In the rows, zero is written as 128.
The rows below fall into families. The same turns and mirrors carry the whole set onto itself and the rows of a family onto each other. For each named row, which other rows are in its family? Write them in the order they are listed.
These 15 rows form 3 families of 5 rows each.
Z463: [ 95 134  95  69 147 132 133 104 139 156 146 130 115 128 148 114 116 164
 110 155 136 143 146 119 117 130 112 114 131 122 137  97 115 142 166 130
 153 140 142 132 134]
Z112: [ 89 119  99 154 127 120 119 103 139 115 143 149 134 107 140 147 127 154
 116 115 149 124 108 149  91 148 154 119 104 135 140 152 130 109 131 102
 131 124 140  98 100]
Z710: [ 89 123  89  79 130 126 126  92 142 121 132 154 118 150 155 119 110 161
 128 128 129 146 134 123 145 157 107 132 146 119 118 104 132 148 174 139
 139 117 141 123 131]
Z602: [ 95 127 137 139 142 142 160  95 147 122 139 130 119 129 137  98 107 106
 123 125 118 123 157 143  90 128 110 122 158 117 170 114 140 143 130 138
 120 136 109 138 120]
Z213: [131 124 140 126 155  82 160 139 128 107 137 177 136 120 162 117 108 151
 132 151 152 147 116 116 143 152 124 106 117 124 131 129 115 110 104 143
 110 112  95 129 132]
Z359: [ 95 138 140 141 142 113 136  92 148 119 127 127 119 108 139 113 117 104
  96 113 115 114 149 156  98 160 108 115 138 123 166  98 112 140 144 142
 129 128 119 126 120]
Z584: [137 118 152 120 160  83 142 149 127 109 123 170 131 115 147 115 108 150
 116 167 141 127 115 109 135 146 123 130 123 111 138 121 120  85 105 117
  96 142 127 133 143]
Z560: [ 97 125 101  71 141 121 123 104 130 122 163 145 118 137 142 123 103 181
 143 142 154 116 143 123 133 137 105 124 132 116 122 104 125 143 172 114
 143 141 133 146 136]
Z828: [ 88 104 109 169 117  95 117 100 118 122 141 169 123 114 129 144 118 149
 128 127 155 118  91 138 114 150 140 137 115 121 141 135 150 115 129 117
 132 128 152  88 133]
Z525: [143 126 121  98 144 119 104 127 136 129 130  94 148 149 142 115 101 122
 145 145 146 111 119 124 141 117 138 125 110 100 120  86 142 101 126 122
 133 167 135 115 114]
Z598: [136 100 140 113 128 119 129 132 131 118 130  92 142 156 147 113  83 141
 141 120 140 121  96 136 132 136 154 111 131  82 129  97 125  89 122 118
 139 160 132 126 119]
Z521: [137 120 140 131 157 108 146 128 155 103 141 185 126 140 146 108 114 129
 134 162 138 153 104 104 162 134 120 115 129 129 126 117 127  84 120 115
 114 121 109 133 138]
Z469: [ 89  90 105 143 124  87 107 124 142 112 140 167 119  93 129 143 138 134
 116 120 145 125 118 136 103 141 138 119 101 107 150 149 114 108 112 124
 143 126 135 103 111]
Z16: [143 109 133 124 120 127 128 131 121 137 149  94 149 177 156 123 113 131
 120 123 145 123 104 120 134 130 148 111 129 118 133  91 145 108 148 129
 132 171 145 112 132]
Z330: [108 121 149 152 131 118 142  91 140 108 155 136 112 139 132 115 120  97
 113 106 127 154 144 149  90 134 110 132 155 125 171 114 115 114 142 151
 137 126 123 145 131]

Same family as Z330: Z710, Z828, Z521, Z16
Same family as Z598: Z112, Z602, Z213, Z560

